Look-ups in named tables: a row name and a column name give one cell, copied from the table.

Table fumurem
|  | pegup | kava |
|---|---|---|
| lotisu | 160 | 89 |
| rig | 181 | 71 |
| zafana | 173 | 74 |
| tokot | 198 | 73 |
| ponimom | 106 | 198 |
| veki | 75 | 209 |
| novu | 146 | 63 |
| biv | 92 | 192 |
| lumip | 183 | 67 |
| lefa | 203 | 40 |

lotisu, pegup => 160
lefa, kava => 40
rig, kava => 71
veki, kava => 209
novu, kava => 63
tokot, kava => 73
ponimom, kava => 198
ponimom, pegup => 106
biv, kava => 192
lumip, kava => 67
rig, pegup => 181

Table tutumo
,lop,mar,pazilir,nul,ropezar,laga,bikur,nin
tiv,7.76,2.99,-6.00,5.61,-1.09,1.40,-3.13,-2.83
povel,0.89,5.55,-2.62,4.81,1.97,2.33,1.47,1.79
regozat,-0.46,4.38,-0.03,2.10,0.49,2.85,1.63,1.15
ded,-1.52,0.49,1.77,2.45,0.92,2.03,0.66,2.20
rozot,-0.27,1.27,2.32,2.13,1.99,2.16,0.65,1.65

rozot, nin -> 1.65
povel, pazilir -> -2.62
rozot, bikur -> 0.65
regozat, ropezar -> 0.49
povel, laga -> 2.33
tiv, nin -> -2.83
rozot, ropezar -> 1.99
ded, mar -> 0.49
regozat, mar -> 4.38
ded, laga -> 2.03
regozat, nul -> 2.10
povel, nul -> 4.81
ded, lop -> -1.52
regozat, nin -> 1.15
tiv, laga -> 1.40
povel, ropezar -> 1.97
regozat, pazilir -> -0.03
povel, bikur -> 1.47
regozat, laga -> 2.85
tiv, mar -> 2.99

fafatu =
|  | vosabem | rek | zonebas | tir | geti | zuvevof | dilov | fuz | gikat | sukego |
|---|---|---|---|---|---|---|---|---|---|---|
| sigo | 542 | 337 | 6 | 711 | 294 | 222 | 936 | 358 | 244 | 299 |
| rar | 546 | 423 | 349 | 484 | 398 | 417 | 595 | 436 | 481 | 436 |
| nuz | 447 | 475 | 499 | 472 | 481 | 474 | 441 | 486 | 456 | 475 |

rar, gikat => 481
rar, geti => 398
sigo, tir => 711
nuz, rek => 475
sigo, fuz => 358
sigo, dilov => 936
nuz, zonebas => 499
rar, zuvevof => 417
nuz, geti => 481
rar, dilov => 595
rar, tir => 484
sigo, geti => 294
rar, zonebas => 349
sigo, sukego => 299
rar, vosabem => 546
sigo, rek => 337

Table dovoru
	salatig	sefesi	zuron	rurunul	nufataz	temalu	ket	gur	likopu
liregot	48070	38757	51897	34661	27779	40300	40817	31027	54200
bot	47746	46152	65614	50263	48739	60246	47954	44095	19824
ker	39228	49520	38962	48736	44649	51202	33343	51826	50608
gagebub	79260	65387	38967	73691	38440	18593	70368	54624	57791
sofovu	38534	39437	39564	53084	44653	39570	47082	49206	34794
fik	43043	36342	33220	44433	48407	48792	49528	37723	45471
farakog	42340	37639	39295	53276	45240	39244	44348	49108	34916
genafe	38130	50588	46006	38645	39274	45067	49003	39769	48972
naz	40505	44781	69981	46737	70904	43721	46095	42750	36274
dez	54380	37909	42655	44520	44943	41500	35447	42767	42874
tov	51806	87435	22668	37627	60769	44378	32588	9332	23510
repi	42467	45985	79548	49528	74895	49799	48421	43328	27517
ponidat	38961	52228	46984	37013	38231	44920	49545	38359	51569

dez, nufataz: 44943
gagebub, temalu: 18593
bot, ket: 47954
repi, likopu: 27517
repi, sefesi: 45985
fik, nufataz: 48407
gagebub, likopu: 57791
gagebub, zuron: 38967
farakog, zuron: 39295

nenu:
	rad	nunis	gab	dake	vum	manunag	pif
vub	48993	73753	46131	62195	46243	37784	67464
lofi	40839	86912	18947	84485	6012	51587	72709
kef	40839	83016	12524	84485	13024	37784	74615
kivim	40839	79650	18947	81989	19014	33906	74615
mekavi	54479	92040	18947	84485	10431	64158	74615
ber	40839	83016	18947	84485	13411	37784	74615
gogo	40839	83016	18947	84485	13411	37784	74615
rapa	40839	83016	18947	88404	13411	37784	74615
zev	40839	83988	18947	99254	10306	54008	73340
gapok	40839	73278	38823	64807	19772	37225	64863

lofi, manunag: 51587
kef, vum: 13024
lofi, rad: 40839
kef, pif: 74615
mekavi, rad: 54479
rapa, dake: 88404
vub, pif: 67464
Which row has the largest dake? zev

purupa:
	batet	loti
kizusul	42440	58595
befel	15014	75358
gavip	61593	77147
bomog	60677	36186
zez	54533	78076
godirop	51893	54160
siz	72186	56191
diz	66549	70190
pefutef	35266	44079
bon	71630	64083
linuko	59724	46249
vupagif	38477	68241
loga	48537	22863
zezani	70186	40864

What is the batet of bomog in purupa? 60677
What is the batet of befel in purupa? 15014
What is the batet of zezani in purupa? 70186
What is the loti of diz in purupa? 70190
What is the loti of gavip in purupa? 77147
What is the batet of zez in purupa? 54533
What is the loti of bon in purupa? 64083
What is the loti of kizusul in purupa? 58595
What is the loti of zez in purupa? 78076

kidibu:
columns: fas, tumo, pigodug, fuvanal, kabekud, zapo, murikab, bep
patu: [0.59, 0.52, 0.52, 0.49, 0.38, 0.50, 0.35, 0.52]
poz: [0.46, 0.50, 0.68, 0.54, 0.40, 0.44, 0.54, 0.52]
zim: [0.46, 0.68, 0.39, 0.54, 0.58, 0.50, 0.48, 0.36]
lop: [0.40, 0.44, 0.53, 0.56, 0.26, 0.67, 0.67, 0.74]
migigu: [0.56, 0.37, 0.65, 0.56, 0.54, 0.47, 0.59, 0.63]
tof: [0.50, 0.39, 0.78, 0.50, 0.47, 0.33, 0.46, 0.58]
rudara: [0.63, 0.60, 0.41, 0.39, 0.63, 0.46, 0.32, 0.35]
mipaga: [0.64, 0.62, 0.43, 0.57, 0.57, 0.50, 0.36, 0.53]
vonov: [0.62, 0.56, 0.67, 0.62, 0.51, 0.50, 0.38, 0.58]
sifozu: [0.52, 0.56, 0.37, 0.34, 0.44, 0.54, 0.44, 0.33]
noleg: [0.54, 0.52, 0.72, 0.74, 0.62, 0.38, 0.28, 0.62]
nivogon: [0.34, 0.43, 0.64, 0.32, 0.41, 0.33, 0.22, 0.61]
lamunud: [0.41, 0.49, 0.45, 0.67, 0.39, 0.41, 0.39, 0.50]

What is the fuvanal of lop in kidibu? 0.56
What is the tumo of noleg in kidibu? 0.52
What is the bep of mipaga in kidibu? 0.53
What is the fuvanal of poz in kidibu? 0.54
What is the fas of vonov in kidibu? 0.62
What is the fuvanal of zim in kidibu? 0.54
What is the zapo of patu in kidibu? 0.50
What is the pigodug of rudara in kidibu? 0.41

